In the data rows, zero lies at 4.5, halfway between 4 and 5.
Some points:
array([3, 6, 5, 4, 5, 5, 4, 5, 5, 5, 7, 1, 5, 2, 1, 7, 5, 5, 6, 5, 4, 6, 4, 4,
       5, 3, 2, 3, 3, 4, 3, 5])
array([8, 2, 6, 3, 9, 7, 3, 4, 4, 4, 6, 5, 7, 9, 6, 4, 5, 1, 3, 2, 6, 3, 8, 9,
       6, 3, 5, 3, 7, 3, 2, 2])
array([3, 6, 7, 2, 3, 5, 8, 6, 4, 6, 1, 5, 3, 3, 4, 5, 3, 4, 6, 8, 5, 4, 5, 6,
       4, 5, 5, 4, 2, 8, 6, 7])
array([5, 5, 8, 5, 3, 6, 3, 8, 6, 7, 4, 6, 2, 2, 4, 4, 1, 5, 5, 5, 3, 3, 4, 4,
       5, 4, 7, 4, 2, 9, 4, 4])
array([4, 2, 5, 4, 8, 6, 3, 5, 4, 6, 7, 6, 7, 7, 5, 3, 6, 3, 4, 3, 5, 3, 6, 7,
       5, 4, 5, 4, 7, 4, 4, 4])
array([5, 1, 5, 4, 5, 7, 6, 1, 6, 0, 6, 6, 7, 8, 2, 6, 4, 2, 2, 6, 7, 9, 6, 3,
       2, 2, 3, 1, 7, 5, 4, 0])
array([5, 2, 4, 4, 5, 6, 6, 2, 7, 0, 6, 6, 6, 7, 2, 5, 3, 2, 1, 6, 6, 9, 6, 3,
       2, 2, 3, 1, 6, 4, 3, 1])
array([4, 6, 4, 2, 5, 3, 6, 4, 3, 6, 4, 5, 5, 4, 5, 7, 3, 6, 7, 1, 4, 5, 3, 7,
       5, 5, 5, 4, 3, 5, 5, 6])
array([5, 5, 4, 3, 5, 4, 5, 7, 3, 5, 2, 5, 5, 4, 6, 7, 3, 5, 6, 2, 4, 5, 3, 6,
       5, 5, 5, 5, 4, 5, 6, 5])
array([7, 7, 2, 6, 5, 6, 6, 3, 3, 4, 5, 4, 5, 5, 6, 3, 7, 8, 6, 1, 3, 2, 2, 2,
       3, 7, 4, 6, 5, 5, 7, 4])
array([8, 4, 9, 6, 4, 0, 6, 1, 9, 7, 3, 8, 1, 3, 6, 4, 4, 5, 4, 4, 0, 5, 7, 5,
       9, 5, 4, 2, 1, 7, 2, 3])
array([5, 4, 3, 6, 4, 4, 4, 5, 3, 6, 3, 4, 6, 5, 5, 5, 5, 5, 4, 4, 7, 3, 7, 4,
       4, 6, 8, 6, 4, 4, 7, 5])
array([3, 4, 5, 5, 6, 5, 4, 4, 4, 5, 6, 4, 5, 5, 6, 2, 7, 4, 4, 5, 2, 4, 2, 3,
       4, 7, 5, 5, 5, 2, 3, 4])
array([3, 7, 4, 2, 4, 3, 7, 6, 4, 4, 4, 4, 6, 4, 3, 8, 2, 5, 8, 1, 3, 6, 3, 5,
       5, 6, 4, 2, 2, 5, 5, 7])
array([3, 4, 4, 6, 5, 5, 3, 4, 4, 5, 5, 3, 5, 3, 5, 3, 7, 5, 4, 4, 3, 5, 2, 4,
       4, 6, 5, 6, 4, 4, 4, 5])
array([2, 4, 5, 3, 2, 5, 6, 6, 2, 5, 2, 5, 4, 3, 5, 3, 5, 2, 3, 6, 7, 3, 7, 5,
       2, 5, 5, 4, 4, 8, 4, 6])
array([3, 6, 6, 2, 3, 5, 7, 6, 5, 6, 2, 4, 4, 3, 2, 7, 2, 5, 7, 5, 5, 5, 3, 5,
       5, 5, 5, 3, 2, 6, 6, 7])
array([3, 7, 5, 5, 3, 6, 3, 7, 4, 6, 3, 6, 3, 3, 5, 4, 3, 5, 6, 5, 4, 4, 3, 1,
       4, 4, 7, 6, 4, 5, 6, 5])
array([4, 4, 2, 4, 5, 5, 5, 4, 6, 2, 5, 5, 4, 4, 4, 5, 5, 5, 6, 5, 4, 4, 4, 4,
       2, 1, 2, 4, 4, 4, 4, 4])
array([4, 7, 1, 8, 4, 4, 3, 4, 3, 5, 4, 2, 5, 3, 5, 5, 6, 7, 3, 6, 5, 3, 4, 4,
       4, 5, 7, 7, 6, 5, 7, 5])
array([2, 3, 4, 4, 4, 5, 3, 4, 3, 4, 6, 4, 6, 4, 3, 4, 5, 4, 4, 4, 5, 3, 5, 5,
       4, 5, 5, 4, 6, 5, 5, 4])
array([4, 1, 5, 4, 8, 6, 4, 4, 4, 5, 7, 6, 6, 7, 7, 2, 6, 3, 4, 5, 5, 3, 5, 6,
       5, 6, 5, 4, 7, 2, 4, 3])
array([7, 3, 3, 6, 3, 0, 3, 3, 8, 5, 3, 6, 1, 5, 6, 4, 4, 5, 3, 6, 3, 7, 7, 2,
       8, 3, 2, 5, 5, 3, 4, 2])
array([7, 4, 4, 3, 4, 4, 8, 2, 7, 3, 4, 7, 2, 4, 7, 3, 3, 5, 6, 4, 6, 3, 5, 5,
       4, 1, 1, 5, 4, 2, 4, 4])
array([3, 5, 5, 5, 4, 4, 2, 4, 4, 4, 6, 2, 4, 4, 3, 4, 6, 4, 4, 5, 4, 5, 2, 5,
       5, 6, 5, 6, 4, 4, 4, 5])
array([3, 7, 2, 9, 4, 6, 4, 4, 3, 6, 5, 2, 5, 2, 4, 4, 7, 8, 3, 8, 6, 3, 3, 2,
       4, 7, 6, 8, 6, 3, 7, 6])
array([4, 4, 4, 5, 4, 2, 5, 7, 5, 4, 3, 5, 4, 5, 5, 4, 4, 5, 5, 5, 3, 4, 5, 4,
       5, 6, 4, 6, 3, 6, 4, 5])
array([6, 7, 5, 5, 3, 4, 1, 4, 3, 2, 5, 1, 2, 6, 2, 5, 6, 1, 2, 7, 8, 6, 4, 7,
       3, 4, 5, 6, 5, 2, 1, 6])
These points spread out most along one direction. Take the direction at right angles to it along which they spread out most. Then take the direction at right angles to both along which they spread out most. Go by this last direction. How many in every 100 of the points above lie lower along it than each point below? Answers are rounded to whole numbers. More than half of the points above lie lower than the first one.
array([4, 1, 5, 4, 8, 6, 4, 4, 4, 5, 7, 6, 6, 7, 7, 2, 6, 3, 4, 5, 5, 3, 5, 6,
       5, 6, 5, 4, 7, 2, 4, 3]) 18
array([4, 7, 1, 8, 4, 4, 3, 4, 3, 5, 4, 2, 5, 3, 5, 5, 6, 7, 3, 6, 5, 3, 4, 4,
       4, 5, 7, 7, 6, 5, 7, 5]) 25
array([3, 7, 2, 9, 4, 6, 4, 4, 3, 6, 5, 2, 5, 2, 4, 4, 7, 8, 3, 8, 6, 3, 3, 2,
       4, 7, 6, 8, 6, 3, 7, 6]) 21
array([5, 2, 4, 4, 5, 6, 6, 2, 7, 0, 6, 6, 6, 7, 2, 5, 3, 2, 1, 6, 6, 9, 6, 3,
       2, 2, 3, 1, 6, 4, 3, 1]) 82
array([5, 5, 8, 5, 3, 6, 3, 8, 6, 7, 4, 6, 2, 2, 4, 4, 1, 5, 5, 5, 3, 3, 4, 4,
       5, 4, 7, 4, 2, 9, 4, 4]) 36
array([2, 4, 5, 3, 2, 5, 6, 6, 2, 5, 2, 5, 4, 3, 5, 3, 5, 2, 3, 6, 7, 3, 7, 5,
       2, 5, 5, 4, 4, 8, 4, 6]) 79
array([6, 7, 5, 5, 3, 4, 1, 4, 3, 2, 5, 1, 2, 6, 2, 5, 6, 1, 2, 7, 8, 6, 4, 7,
       3, 4, 5, 6, 5, 2, 1, 6]) 71
